R: several groups of rows, each row roughly a mix of its group's hidden directions:
R (111 x 10):
[[ 39 -15 -17  32 -17  -8 -37  -2 -16  37]
 [ 35 -14  17 -45 -41 -11  13  -8 -17 -18]
 [ 19  21 -45  30  10 -16 -29   3 -22 -32]
 [ 14  10   0   6  44  36  -2 -48 -13  20]
 [-28 -18  -5 -13   9 -27 -56  29  -1 -20]
 [-13  -3 -12 -45  28 -18   7 -17  10  50]
 [ 36 -29  -7  18 -26 -34 -19  15  28 -27]
 [  7  10  -5  23 -57  41  -4  -2  -4 -27]
 [-13   0 -39 -44 -37 -27  -1  -8  21   9]
 [ 22   5 -10  27  20 -65  16   6   7 -10]
 [-31  23  45  -9  11  12  36 -34   2  -6]
 [-43 -12 -29  31   6 -19  27 -18 -23 -25]
 [ 13  17 -18  30  39  45  -9 -12  21  22]
 [ 13 -17 -48  -2  11 -34  15   6  38 -26]
 [-13  -8 -50 -41  -3  -4  -7   2  31 -30]
 [ 70  -2  14   1 -12 -17 -23 -17   4   0]
 [-49 -37  13  -6 -29 -10  24 -25 -15  -2]
 [-47  31  24 -16  -4  16  25   3 -28  25]
 [ 40 -31  32 -31 -26 -31  -2  -4  -1 -14]
 [ 47   8 -20  13  31  38   0  22 -17 -19]
 [  9  -7  -5  -8  38 -64  21   6  12   1]
 [-16  21  -2  -5   2  -1 -33 -22 -18  61]
 [ 48 -18  18  38 -26 -23 -13 -12  17 -12]
 [ 33  20  10  35 -32   8  46 -11  -6 -17]
 [ 38  17 -36  28  15  40  28   0  -2   6]
 [ 32  -5  -7  15 -25 -10   1  57   1 -33]
 [ 22 -32   4 -25 -16   1 -45  11 -16  40]
 [-21   2  52   4 -21 -22  22 -36  20 -10]
 [-26 -21  48 -17  -7  14  37  -5 -18  27]
 [ 19  11  18  18 -11  58  36 -19  -6   6]
 [-57  18  33 -23 -12  -9  30  -6   3   0]
 [-13 -36  16  11 -37 -16 -18 -23  36  28]
 [  4  -1   9 -26 -13   8  -7   5 -70 -20]
 [ 10 -26 -40  -9  30  -1 -35 -35  15  19]
 [ 55 -24   2  21  14  -8  -8 -30  17  29]
 [-31 -39  23  -2 -39 -10   2 -23 -35   6]
 [-15  -7 -50 -20  -3  -2 -24  43 -16  22]
 [ 21  23  11  17 -12  -1 -17  -3 -60 -30]
 [ -7  -9 -32 -30  31 -46   1  -5  24  26]
 [ 38 -14  33  34 -21 -22  -3 -29  22 -14]
 [ 44  26 -31  44  13  17  13  16  -4  -6]
 [-19  22  10  36  22 -27 -51   9  15   4]
 [ 25  35  47 -25 -10  25  10   7 -22 -20]
 [ 38  51 -24  31   2  17 -20   2  -8  -6]
 [  5 -25 -59 -19  11  -7 -31  27   9  -1]
 [ 21  42 -43  24 -22   4   9 -14 -31   5]
 [ -3 -24  21 -23 -52  -5 -26 -17 -31 -11]
 [-18 -24  22   9 -56 -17 -13 -34   7 -13]
 [ 36  15  18  26 -36  -9 -43 -13  17 -10]
 [-33 -26 -20 -35   7  15 -46  17  15 -11]
 [ 22 -23 -19 -32 -29  -6 -55   4  -9   3]
 [-10  11  33   2 -55   4 -14  15 -29 -28]
 [-57 -30  28 -27  -2 -25  -9  -2   7   5]
 [-34 -14 -24 -24 -13  -1 -59  15   6  -6]
 [ 21 -37  10 -36 -31 -14  41   3 -15 -14]
 [ -1   0  24  -8  31   7  24 -40  31 -40]
 [ -5  17  42  22 -10   6   9 -44 -18  37]
 [-29 -37  27  -6  -6 -53   1  23   3 -11]
 [ -6  16  43   0  -3 -52  -9   8 -35  14]
 [-29  -2  11 -15 -32  46 -43   7 -16  -2]
 [-31 -17 -18 -26  27 -12 -53  12   6  15]
 [ 38   7   1 -35  24  21 -20  33   3  34]
 [  7  21  17 -16  10 -30  32 -24 -12  51]
 [ 10 -25  43 -12  -8  11  -7   6   3  58]
 [ 21  28 -38  53  21  14  10  10  -2   6]
 [ -9  -2  36  14  55  15 -23   5 -22  22]
 [-31  23  11  -5  10  22   5 -25 -33  49]
 [ 38  14  15  39   3  10  52 -13  -2  -9]
 [  0 -12  22 -16  52 -48  17  12  -2   5]
 [-16 -47 -10  23  28  -2  41   0  16  26]
 [ 47  19  -8  33 -15 -39 -11  18 -13 -18]
 [ -7   7 -35 -39  -4 -20   7 -26  19  46]
 [ -2  34  23 -10 -18 -24 -46  21  -7 -34]
 [ 19   1 -38  -2 -12 -13 -44   2 -38 -30]
 [ 19   4  35 -14  -5   4  67  -8  -6  -4]
 [ 33  44  -5   6  10   7 -12  12 -39 -38]
 [-32 -24 -18 -20  20  11 -56  18   9  -5]
 [ -2  28 -13  51  35   4 -33   3  17  13]
 [ 36  27  20  29   0  32  19  26 -32  -8]
 [ 28  26  -2  14  31  48  13  10 -35   2]
 [ 15   4   9  49 -12 -15 -24 -10 -51  -3]
 [-17 -13   5  -3 -52 -14 -13 -28 -22 -40]
 [ 27  34 -14  48  21  -1 -36  -7   9  13]
 [ 10 -16 -44 -23  33   2 -18  28 -29  23]
 [ -9 -21   2 -28  12  43   9 -41  14  33]
 [  7 -32  36 -41   9  26  12  21  21 -24]
 [  8  12 -10   9  39   6  14  16  57  28]
 [ 21   0 -22  -1 -41 -17  41   0  21 -37]
 [  7   6 -34  43  26 -31 -39   2   7  10]
 [-26   8  24   0   1 -33 -58 -20   9  14]
 [-66  -5  -8 -25 -10   8  29   8 -15  -4]
 [-16 -17  10   8 -42 -42 -22 -19   8  35]
 [-14 -50  -3  10  27   4  30 -17  21  36]
 [ -6  23 -16  17 -18 -31 -32 -42 -17  31]
 [  2  50   4   0 -19 -11 -34  26 -17 -36]
 [-13  30  -8 -14  37  47  18   9 -32   9]
 [-32 -11 -10  -7  -2  25 -66  13  -4   0]
 [-26  26 -11 -28  36  37  25  21 -18 -11]
 [-31  31   7 -17  28  38  22 -10 -30  21]
 [  5  -7  38   6 -57  -7 -23 -26 -12 -16]
 [ 19  22  23  -1   5 -18  49 -25 -13  38]
 [-37 -36  28 -23 -14 -45  -7  -8   2   6]
 [  2   8 -12 -24  -5   4   1  -1  74 -12]
 [ 34   4   2 -25 -32   3  28  27 -21 -40]
 [-41 -31   8 -37  -8   6  33  -6 -34   0]
 [-25  30 -43  22  12  38  18 -12 -10  19]
 [ 24  28  11  12  -7 -38  42 -23 -10  30]
 [ 39  20 -21   8  33   5 -23  25  34  23]
 [  2 -43  -4 -25 -12  -3 -31   8 -37  36]
 [ 27 -29 -15   8 -24 -34 -17  25  30 -32]
 [  0  -7 -19  13  -3 -12 -13  -6  73  11]]

the three rows of each list that fit no group, in list order (the others fit one group, some only roughly):
  * Q_631: [ -1  27  20  62  22  23  -1 -12  11  13]
  * Q_506: [-49   0   1   5  14  -1  56 -15   1 -21]
  * Q_360: [-33 -27  32 -12  -9 -27  23 -40   3  19]
  * Q_738: [ 31  24 -41  28   2  22  -4 -33  -8  25]
  * Q_456: [ -2 -58   5 -17  -8 -23  45   8  -4  -4]
  * Q_504: [  2 -28 -19 -16 -14  15  24  16  28 -55]
  * Q_912: [ 15  14 -41  23 -15  43   1 -30  17  22]
  * Q_930: [ 19 -13 -47  17   5   6 -43  23 -17 -26]
  * Q_368: [-13 -15  -7  57  16 -15   0  -2 -36  31]
  * Q_887: [-21   9  24 -15 -10 -10  34  27  19 -51]
  * Q_994: [-39  -5   6  21   1 -60 -27   1   2   9]
  * Q_896: [ 47 -44  23  -8  -7 -21  22  17  12 -18]
  * Q_906: [ 14   6 -50  24  42 -10 -15  18 -26  -2]
  * Q_806: [ -2 -33  21   8  40   4 -21 -16  40  30]
  * Q_88: [-43  13  -9 -39  40  23  21  -7   3 -12]
 | Q_631, Q_360, Q_930
  * Q_160: [-33 -14  36  -6 -18  20 -14 -20  25  43]
  * Q_140: [-3 17 60 -8 -5 22 34 -7 24 11]
  * Q_991: [-23 -19  44 -49  -7   2 -14  19   4 -24]
  * Q_993: [  8  22 -12 -35 -18   8 -11  -1 -24 -58]
  * Q_279: [  0  20  24  14  11 -16 -38  42  13 -38]
  * Q_888: [-17 -12  28 -56   3 -10 -35   6   1  25]
  * Q_216: [-39 -28 -13  29  29  -3  15 -14  15  40]
  * Q_248: [ -4 -18   5   6   2 -26 -30 -49   3  46]
  * Q_261: [ 45 -21 -27   9  -1  -6 -12  33  15 -40]
  * Q_365: [ -9 -23 -56 -27 -13 -16 -29   2 -13 -21]
  * Q_819: [-27  -2 -17  30  -7 -46 -12 -15  14  41]
 | Q_160, Q_888, Q_819
  * Q_601: [ 24  29 -22  11  29   3 -11  20 -49 -23]
  * Q_825: [ 24   4 -36  47  28  19  16 -12   4  28]
  * Q_285: [ 13 -10 -39  39 -18   8  -8  11  26 -43]
  * Q_875: [ 76  -5  10  11   2  -3  -5   6  11 -12]
  * Q_480: [ 37 -35  16 -41 -15  26  25 -18   2   3]
  * Q_634: [  7   4   3  36  45  19 -14  36  31 -14]
  * Q_98: [ 20  17   6   6 -17   8 -64  12  20  24]
  * Q_744: [ 36 -40  11  23  -9 -13 -33 -26  15  25]
  * Q_340: [-12  -6 -28 -17  50  10  25  26 -30  20]
  * Q_295: [ 30  13   2 -42 -16  12  28  21 -36 -26]
  * Q_638: [  4 -10  47 -37 -14  -8 -12  27   1 -39]
  * Q_642: [-17  10  26  -9  15 -12 -34  -7 -26  55]
 | Q_98, Q_744, Q_295
  * Q_959: [-31 -32  -6  34   8 -12  19  -9  32  40]
  * Q_469: [ -5 -22  -2 -26  10 -40  11  28  17 -48]
  * Q_870: [-16 -29  -4  -5  32   4  17  14  20  58]
  * Q_795: [ 23  -4 -22  13  11  10 -27  53  22 -32]
  * Q_382: [ 13  32  16  16 -12  34   8 -32 -16  45]
  * Q_67: [-24  22  18 -18  41  32  30 -31  -2  -9]
  * Q_468: [-35   5 -24  30  28  19   5 -27   6  41]
  * Q_726: [ 40  24 -12  18  28  20  20  35  11  29]
  * Q_114: [-47 -46   3  -7   7 -17  34   1   4  23]
  * Q_46: [-23  22  22  18   3 -12  -4  55 -28 -24]
  * Q_566: [ 37 -11 -25  50  26   5  27   7  10  14]
 | Q_795, Q_726, Q_46
  * Q_484: [-35  38 -16  43  10 -19 -30  12  -1   7]
  * Q_652: [ 34   2  14  -8  22 -50  25   9  10  34]
  * Q_81: [-48  13   5 -19   6  29 -27 -36   5  25]
  * Q_790: [ 41  20  13  22  23  39  20  13 -18 -26]
  * Q_334: [ -1  31   6  18 -20  -3   3 -23  39 -52]
  * Q_319: [  8 -41  17  19 -31 -27  12 -16  31 -31]
  * Q_709: [-28  -1 -18 -22 -21 -28 -58  12   2   8]
  * Q_633: [ 49  -2 -26  40  21  17  30  11   5   2]
  * Q_517: [ 45 -12  -3  39   4 -31  23  29  -2 -19]
  * Q_358: [ -4  45 -33  15   4  41  16  23 -14 -18]
  * Q_36: [-59 -13  -6 -12  17  36  28   6   7   8]
  * Q_304: [ 20  23  29  -2  31  28  16  30 -37  19]
  * Q_599: [-29   0  35  -1  -7 -17   7 -58  14  20]
  * Q_269: [  3 -32 -32 -12  11  -8  20  17  34 -47]
  * Q_600: [ 25  22   5  36 -16   2  30 -40 -34  12]
 | Q_652, Q_319, Q_600
  * Q_632: [  2 -15 -14  -6 -40  37 -18  39 -14 -30]
  * Q_62: [  4  -3  48  28 -24 -12   2 -45   5  21]
  * Q_510: [ 18  44 -42   4  -7  10 -35 -18   8 -23]
  * Q_521: [-21   7 -22  -3  24  -1  25   6 -62 -15]
  * Q_213: [ 19  10  22 -51 -43  -6 -13  -4 -16 -24]
  * Q_184: [ 55 -12  30 -17  16  26 -17   1  27 -11]
  * Q_430: [ 17 -10  22  25  61   1  32   6   3  -9]
  * Q_499: [ 47 -25 -43  12  11  -3 -30  13  14 -14]
  * Q_411: [-53  31 -18 -11  16  42  -8   7  -4  -1]
  * Q_467: [ 41   3 -15  26  19  24  28 -43  12  -7]
  * Q_836: [  8   5 -61  -5  44  -2 -10  22  -6  -6]
  * Q_346: [  1  21  25  50  20   0  23  -3 -44   3]
  * Q_107: [ 23 -13  20   7   1 -14  15 -10  39 -56]
  * Q_867: [ 54 -29  12 -34 -19  18  19 -13  -1 -12]
 | Q_632, Q_510, Q_467
  * Q_952: [ 14  14 -46 -27  34   8  -9  27 -28 -17]
  * Q_39: [ 20  23  59   5 -11  17   8   0 -39   0]
  * Q_377: [-22  -5 -13  21 -14 -35  29 -27  20  43]
  * Q_474: [-39   8 -18  50  13 -35  -1   6  -8  22]
  * Q_782: [ 19  10 -20 -36 -30   0 -31  -3  21 -44]
  * Q_533: [-52  17  27 -38 -25  18   8  11  -7   8]
  * Q_478: [  7 -32 -22 -14 -27 -10  55  -6 -28   6]
  * Q_128: [  0 -39 -10  18   5  -7  22 -41   6  46]
  * Q_945: [ 18 -42  13 -47  -2 -29  33   6  -3   0]
  * Q_839: [ -5  38  -1  -4  -5  19  -8  49 -10 -45]
 | Q_377, Q_533, Q_945
  * Q_288: [ 28  27 -24  49 -37 -15  11 -14   2   0]
  * Q_876: [ 20  11  52  -9   0  26   7  12 -47   9]
  * Q_30: [ -1   1  63  -6  10  -5  34 -18  13  25]
  * Q_765: [-15 -47  23 -11 -40  -9 -18 -16 -10  31]
  * Q_268: [ 34  35  25  44  19  -3 -21 -23   6   6]
  * Q_100: [ 21 -39  18  -9  -7 -19  35  39   5 -29]
  * Q_51: [-45  -4 -36  26  21  25  30  -4   4  18]
  * Q_143: [  9   4 -30  -3   5  46  11 -37  23  35]
  * Q_834: [-13   5  -3  29 -11 -10   1  -8 -68 -22]
  * Q_272: [  3 -18 -22 -10  37   5  38  -4  -3  51]
  * Q_794: [-56  11   4 -25  -6   1 -24 -35   0  27]
 | Q_30, Q_268, Q_272
  * Q_294: [ 30  13 -29  22  11  27  16 -22 -36  32]
  * Q_663: [-12 -22 -12 -20  45  10  13  31 -14  42]
  * Q_913: [  0  32 -14   0  36  21  -2 -37  19  41]
  * Q_361: [ 11  51 -30  23 -13  13   8  26 -25 -24]
  * Q_776: [-20 -16  42  12 -38  -7  14 -29  33  12]
  * Q_589: [  0  -9 -46  11  52  -3  -9  24  -1  25]
  * Q_915: [  6 -10  -2 -35  33  18   5  29 -40  34]
  * Q_527: [-11 -36  -9 -12 -16 -22  26 -43  -8  38]
  * Q_889: [ 11 -34  -6 -17  35 -25 -52  15   8   5]
  * Q_675: [ -4   4 -22  60  22 -13  -9  -1 -39  -3]
  * Q_7: [  6 -21 -46  14 -14 -29 -47  -9  16  -7]
 | Q_294, Q_913, Q_889
  * Q_168: [ -9  17  25 -35 -16  12  25 -24 -23  46]
  * Q_470: [  5 -14 -38  15  -9  52 -12   4  27 -29]
  * Q_115: [-17  15  26 -30  10  27  33 -37 -20  26]
  * Q_379: [-27   9   6 -14 -32  -2  22 -25  -6 -56]
  * Q_82: [  2 -28 -18   2  56 -30  -2  17  27 -13]
  * Q_235: [ 25  25   7   5 -49   2  44 -22 -14   6]
  * Q_968: [ 20  20  30  14 -40  -6 -31 -22  34 -13]
  * Q_93: [ 11  -4 -46   3   8  -1 -34  40 -37  -4]
  * Q_239: [ -2 -10  56 -26   7  27  36   6 -18  -7]
  * Q_407: [-30  13 -46  33  -1  -2 -21  15  37  12]
 | Q_115, Q_93, Q_407
  * Q_253: [-64  24 -18 -15   9  31   3  -2  -8   8]
  * Q_683: [ 61  -1  10  32  16  18   4  -3   2 -31]
  * Q_218: [  3  18  -8 -40 -23  46  31   5 -19 -21]
  * Q_374: [-31  -4  27  14 -31  -5  37 -33  24 -20]
  * Q_113: [ 12  26  12  43 -31  42  -4 -14 -23   6]
  * Q_270: [ 13   2 -41  -5  31  -4 -10  23 -53  -8]
  * Q_878: [-37 -10  10   6 -37 -27 -20 -10  46  -9]
  * Q_808: [-45  12 -21  40  21 -13 -12 -15   0  35]
  * Q_109: [ 13  10 -25  -3 -41 -25   2 -43 -30  19]
  * Q_702: [ -1 -23  25  -9 -61   6  19 -11 -31  -3]
  * Q_924: [ -8 -55   3 -21 -14 -18  48  -4  -6   7]
  * Q_552: [ 31 -22  19  31 -36 -16 -40  20 -10  -2]
  * Q_957: [ 33  -4  29 -29 -24  12 -33  10 -38  14]
  * Q_367: [ 24  -7  18  -9 -22 -15  25  44  -9 -45]
 | Q_878, Q_702, Q_552
  * Q_148: [ 18  12 -34   2  35  36 -15  -9 -34  30]
  * Q_182: [-43  -2 -25 -44  35  10   6   4  15 -17]
  * Q_307: [ 28  35   3  34 -26  -1  29 -28 -13  27]
  * Q_502: [ 19 -32 -15 -19  -9  22  46 -33  -5  26]
  * Q_232: [ 43 -39 -14  18 -29 -27  15   5  26  -9]
  * Q_461: [ 17  -3   1 -17 -39  54 -33   2  -5 -17]
  * Q_389: [ 26  27 -19  20   2  17  12 -10 -40  46]
  * Q_383: [  5   5 -34  -3  36  25 -18 -30 -20  40]
  * Q_827: [ 32  -6 -19 -22 -16  -3 -52  11 -37  -5]
  * Q_302: [  8   7   8   4  41 -49  10 -11 -10  42]
  * Q_338: [-32 -38  19 -18   1   7  16   2 -45  31]
  * Q_754: [ 35  18  18  16  30  39  24   0  -4 -36]
  * Q_492: [-14   0  -2  33  19 -38 -34 -23  12  39]
 | Q_232, Q_461, Q_389
  * Q_810: [ 23  32 -45  30  28  -8 -15  10   8 -26]
  * Q_290: [ 33  -7 -30  34 -14 -39 -33 -15  11  -9]
  * Q_271: [-33  10  -9 -35 -34 -36 -33  -2 -11  19]
  * Q_735: [ 31  32 -11  49  20 -11 -24  24   6 -12]
  * Q_785: [ 41 -30  -2  -3 -19 -28   3  21  40 -25]
  * Q_452: [ 32 -25  29  12   6 -35 -41 -10  27   7]
  * Q_388: [  7   0 -46 -21  51  32 -10   5  -6  -3]
  * Q_526: [-44 -43  13 -28  15  17  13 -17  14  22]
  * Q_459: [ 25 -10  -9  -7   1 -55   8 -11  44 -22]
  * Q_520: [ 31  11 -29  11   7 -16  49 -25  25  19]
  * Q_32: [ -5 -34  -9  34  -2 -57  24   3  -6   7]
  * Q_449: [  9 -16 -47   3  18   1 -42  -6 -13  39]
 | Q_290, Q_785, Q_459
  * Q_703: [ 44  21  -9  33  36  29 -15   7  20   2]
  * Q_673: [-20  -7 -19  17 -41 -23 -11 -30  28 -35]
  * Q_332: [-65  -4  -2  -1  15  10  21  34   2 -14]
  * Q_565: [  3  30  -9  45 -25  17 -35 -12 -23  22]
  * Q_16: [-10  -5 -19 -33  29   7  14  21  23 -53]
  * Q_152: [ 36  22   7 -22 -29   6 -40   1 -12 -39]
  * Q_300: [-21   3  20  44  -3 -16  21 -26  47   2]
  * Q_798: [ 41  22  -7   0  39 -17  12  -8  43  14]
  * Q_320: [ -7 -21 -41 -34  25  -8  -3  17  27 -37]
  * Q_328: [-14 -17  12  60 -21 -28   0 -28   4  10]
  * Q_472: [-42   7 -32 -28   2   5 -13  17 -23  42]
  * Q_736: [ 31 -12 -28 -23  50   7 -21  29   5   9]
  * Q_142: [ 47 -23   8  19  18  -8  -2 -24  32 -35]
  * Q_695: [ 20  41  35  10  -1 -13 -35   1 -34 -22]
  * Q_231: [ 29 -47   1  25   6 -40  18  -6   7  25]
 | Q_798, Q_736, Q_695
  * Q_249: [  0 -19 -36 -22  46 -21  18  -7  34  11]
  * Q_4: [ -9  12  22  -5  -7  -2  35  36  15 -53]
  * Q_796: [-47  18   8  10  12 -13  21  -6  38 -38]
  * Q_166: [-25 -34   5 -10  30   9  25  11 -10  52]
  * Q_165: [-13  42   2  -5 -24 -13 -40  13  16 -40]
  * Q_549: [ 45 -23  26  15  26  -3 -23  -9  38  14]
  * Q_99: [ 44  -6  -4   5  -9   3  36  40  -8 -36]
  * Q_26: [ 11 -10 -10  43  34  16 -11 -25  24  39]
  * Q_767: [ 52  22  32 -26 -10   0  13   5  25 -24]
  * Q_725: [ -1  -7 -17  36   9 -32 -50  22   0 -27]
  * Q_55: [ 12  24  40 -37   7  30  36  13  17   3]
 | Q_796, Q_165, Q_767
